Look-ups in named tables: a row name and a column name give one cell, copied from the table.

Table momotan
|  | gibok | pov |
|---|---|---|
| miko | 97 | 142 |
| nar | 70 | 94 |
| zipib | 197 | 128 |
| zug | 64 | 103 |
| kib | 215 | 134 |
| tek | 176 | 88 |
| vozoguz | 73 | 125 |
| naleg | 106 | 183 |

zipib, pov: 128
miko, pov: 142
tek, pov: 88
zug, pov: 103
nar, pov: 94
nar, gibok: 70
naleg, pov: 183
zug, gibok: 64
kib, pov: 134
naleg, gibok: 106
vozoguz, gibok: 73
miko, gibok: 97
vozoguz, pov: 125
kib, gibok: 215
zipib, gibok: 197
tek, gibok: 176

dere:
|  | rovadup | fugimo | sab | zur | kifuz | kito |
|---|---|---|---|---|---|---|
| fef | 581 | 498 | 751 | 565 | 284 | 781 |
| mifofi | 436 | 644 | 522 | 402 | 884 | 533 |
| muru | 200 | 586 | 441 | 555 | 847 | 214 |
| zozuvi | 946 | 545 | 640 | 584 | 585 | 575 |
| zimopu | 401 | 576 | 611 | 554 | 788 | 183 |
| mimu | 450 | 509 | 761 | 276 | 721 | 580 |
| divetu | 712 | 645 | 607 | 720 | 398 | 712 |
| dival | 609 | 717 | 636 | 513 | 834 | 457 |
| vivin | 676 | 211 | 557 | 530 | 472 | 405 |
| masidu | 348 | 439 | 913 | 450 | 336 | 549 |

zozuvi, sab -> 640
muru, kito -> 214
muru, kifuz -> 847
muru, zur -> 555
zimopu, kito -> 183
vivin, sab -> 557
divetu, sab -> 607
mimu, sab -> 761
masidu, kifuz -> 336
mifofi, zur -> 402
zozuvi, zur -> 584
fef, kito -> 781
Row with the largest kito: fef

Table nofibod
	podobe	suf	tur	gisog	puzuru	tel
pevag	6.616	5.979	2.401	5.350	4.508	4.385
bip	5.285	4.361	6.091	2.718	5.034	8.559
tanumi	7.213	6.395	2.888	5.290	4.119	4.778
geti	2.875	6.740	3.357	5.923	7.061	9.143
mub	6.523	5.546	1.853	5.600	4.657	4.042
fom	7.807	5.594	5.987	5.010	3.754	7.774
danuker	6.858	4.617	7.446	3.978	5.735	5.044
lon	5.051	6.258	4.692	7.568	7.445	2.561
rino	7.504	6.763	2.884	5.347	4.230	4.892
lef	3.392	4.724	8.225	5.503	8.378	7.910
biseb	8.033	5.705	6.145	4.812	3.718	8.467
zov	7.681	5.788	6.252	4.804	4.216	8.062
tosafik	3.189	6.518	3.627	5.854	6.832	8.615
tepuda	5.320	7.419	3.423	6.186	5.891	4.973

gisog of geti = 5.923
puzuru of pevag = 4.508
tur of lef = 8.225
gisog of rino = 5.347
podobe of tanumi = 7.213
tel of zov = 8.062
puzuru of lon = 7.445
suf of mub = 5.546
podobe of rino = 7.504
tur of fom = 5.987

dor.csv
,ser,vufetef,gel,gov,sir,zop,fazomi,fik,tizud
maf,7.0,7.4,5.3,7.2,6.1,5.3,7.1,5.3,7.1
zefad,5.8,5.4,5.8,7.2,5.7,8.5,7.7,7.1,5.9
kol,7.9,6.9,8.4,8.0,9.0,7.5,6.0,6.3,7.1
vipaf,5.4,5.4,6.3,6.3,5.2,8.3,7.7,7.4,5.1
poz,8.3,7.0,9.2,7.9,9.3,7.6,6.1,6.4,7.1
nus,6.3,6.1,6.5,6.3,7.7,6.5,5.4,6.4,8.2
sil,5.4,6.6,7.5,5.4,5.8,5.8,5.0,7.1,5.8
gom,4.1,6.5,2.1,8.7,3.7,6.2,5.8,4.8,6.2
bolizi,7.4,6.4,5.2,6.6,5.7,5.2,7.8,6.5,9.4
fif,7.4,7.5,5.8,6.8,6.3,5.2,7.5,5.7,7.0
dapide,7.2,6.9,7.9,7.2,8.2,7.4,6.1,6.6,6.5
vobem,5.5,4.4,6.8,6.0,6.0,7.8,8.7,9.1,6.4

bolizi, gel: 5.2
zefad, ser: 5.8
bolizi, zop: 5.2
vipaf, zop: 8.3
kol, gov: 8.0
gom, gel: 2.1
bolizi, tizud: 9.4
Which row has the largest sir? poz

kupi =
         keb  tuvepos  gegigo  kekifa  kor  voze
bozi      63      115      86     111  135    68
silu     163       90     124     109  101   120
devul    104       23      47     204  181    85
saz      140      101     107     174  127   128
mag       90      145     147     158  167   153
vak      128      162     154      78   90   141
foral     86      135     132     163  166   158
tedavug  129      169     158      69   85   148
girap    143      147     170      80   91   142
foruke    61      113      87     101  132    54
mas       74      146      97     162  146   130

tedavug, kekifa -> 69
vak, keb -> 128
foral, kekifa -> 163
tedavug, keb -> 129
girap, kekifa -> 80
girap, gegigo -> 170
silu, tuvepos -> 90
tedavug, kor -> 85
bozi, keb -> 63
girap, voze -> 142
mas, kor -> 146
mag, kor -> 167
mag, gegigo -> 147
Row with the largest kekifa: devul

fuf.tsv
	luroro	notolo	gabapu	fes	sak	safipi
lodufes	113	144	182	146	104	65
tem	92	109	101	117	108	104
mab	53	72	62	104	42	119
tuvi	65	142	76	148	151	111
leg	91	112	128	112	86	77
sek	25	182	36	136	193	103
nenagez	161	103	229	150	95	79
sebapaf	7	213	35	116	95	38

lodufes, luroro: 113
tem, safipi: 104
mab, luroro: 53
sek, safipi: 103
mab, gabapu: 62
leg, notolo: 112
tuvi, fes: 148
nenagez, fes: 150
lodufes, fes: 146
tuvi, sak: 151
sebapaf, notolo: 213
nenagez, safipi: 79
lodufes, gabapu: 182
leg, sak: 86
nenagez, luroro: 161
nenagez, sak: 95
lodufes, safipi: 65
Which row has the largest gabapu? nenagez

vazi.tsv
	donabab	rilusuz	pokol	tev	namiror	duvo	dezamu	lemefad
limar	7277	2422	7007	7185	3258	7844	4062	1389
sili	7625	4651	8154	6515	4920	5127	8910	2663
laf	1170	3209	830	6245	8012	3991	147	9233
rab	5775	5939	5853	2888	2668	3598	7136	2559
mog	2293	2517	3526	4129	6295	2821	4460	5113

rilusuz of laf is 3209
pokol of sili is 8154
dezamu of mog is 4460
duvo of laf is 3991
duvo of limar is 7844
namiror of sili is 4920
duvo of mog is 2821
pokol of laf is 830
duvo of sili is 5127
dezamu of limar is 4062

nule =
,tatag,dedoka,kab,pebad,sib,puv,variviv,deve,vob
ziv,138,90,239,69,175,107,135,138,202
mopi,150,179,183,152,59,192,138,141,161
sedobo,58,210,165,220,122,243,69,143,148
por,116,96,157,80,17,84,83,183,157
posi,131,87,198,98,47,63,139,79,138

sib of ziv = 175
pebad of posi = 98
tatag of mopi = 150
variviv of mopi = 138
dedoka of sedobo = 210
dedoka of posi = 87
vob of posi = 138
deve of ziv = 138
puv of posi = 63
puv of sedobo = 243
kab of ziv = 239
vob of por = 157
puv of por = 84
Row with the largest kab: ziv

mepe =
cols = nuvo, zin, devir, paz, sipibo, bufun
dasun: [164, 165, 193, 187, 200, 163]
madi: [164, 202, 203, 145, 165, 180]
futo: [163, 200, 202, 155, 163, 180]
kal: [224, 214, 188, 196, 174, 187]
degezu: [160, 165, 202, 190, 197, 165]
tup: [159, 199, 205, 192, 203, 188]
bima: [60, 138, 248, 224, 155, 155]
fek: [157, 188, 170, 190, 200, 155]
diz: [154, 159, 235, 200, 215, 170]
nos: [174, 190, 223, 154, 200, 195]
monu: [92, 163, 237, 207, 164, 159]
luzeda: [175, 185, 231, 144, 196, 199]
leriro: [154, 212, 195, 215, 207, 183]
dob: [167, 166, 186, 184, 187, 158]

What is the paz of luzeda in mepe?
144
What is the zin of nos in mepe?
190
What is the zin of diz in mepe?
159
What is the zin of leriro in mepe?
212
What is the paz of dob in mepe?
184
What is the sipibo of dob in mepe?
187
What is the devir of diz in mepe?
235

fimer.tsv
	fesuzef	vokilob	serifin	sodil	bim	seber	tufub	posazos	muf
bugika	0.0	0.0	0.1	0.0	0.0	0.0	0.0	0.0	0.0
zar	-0.5	-0.4	0.5	-0.3	-0.4	0.2	-0.1	-0.5	-1.0
zinelo	-0.4	-0.2	0.4	-0.1	-0.3	-0.2	-0.1	-0.4	-0.3
tibapor	-0.2	0.0	0.2	0.0	-0.2	-0.1	-0.1	-0.2	-0.1
podufo	-0.7	-0.3	0.8	-0.3	-0.5	0.5	-0.4	-0.2	-0.6
mupu	-0.6	-0.4	0.6	-0.2	-0.5	0.0	-0.3	-0.5	-0.6
sobozar	-0.5	-0.4	0.5	-0.4	-0.5	0.2	-0.2	-0.5	-1.0

podufo, posazos => -0.2
tibapor, sodil => 0.0
tibapor, tufub => -0.1
tibapor, bim => -0.2
mupu, tufub => -0.3
bugika, fesuzef => 0.0
zar, bim => -0.4
sobozar, vokilob => -0.4
zinelo, serifin => 0.4
Row with the largest bim: bugika

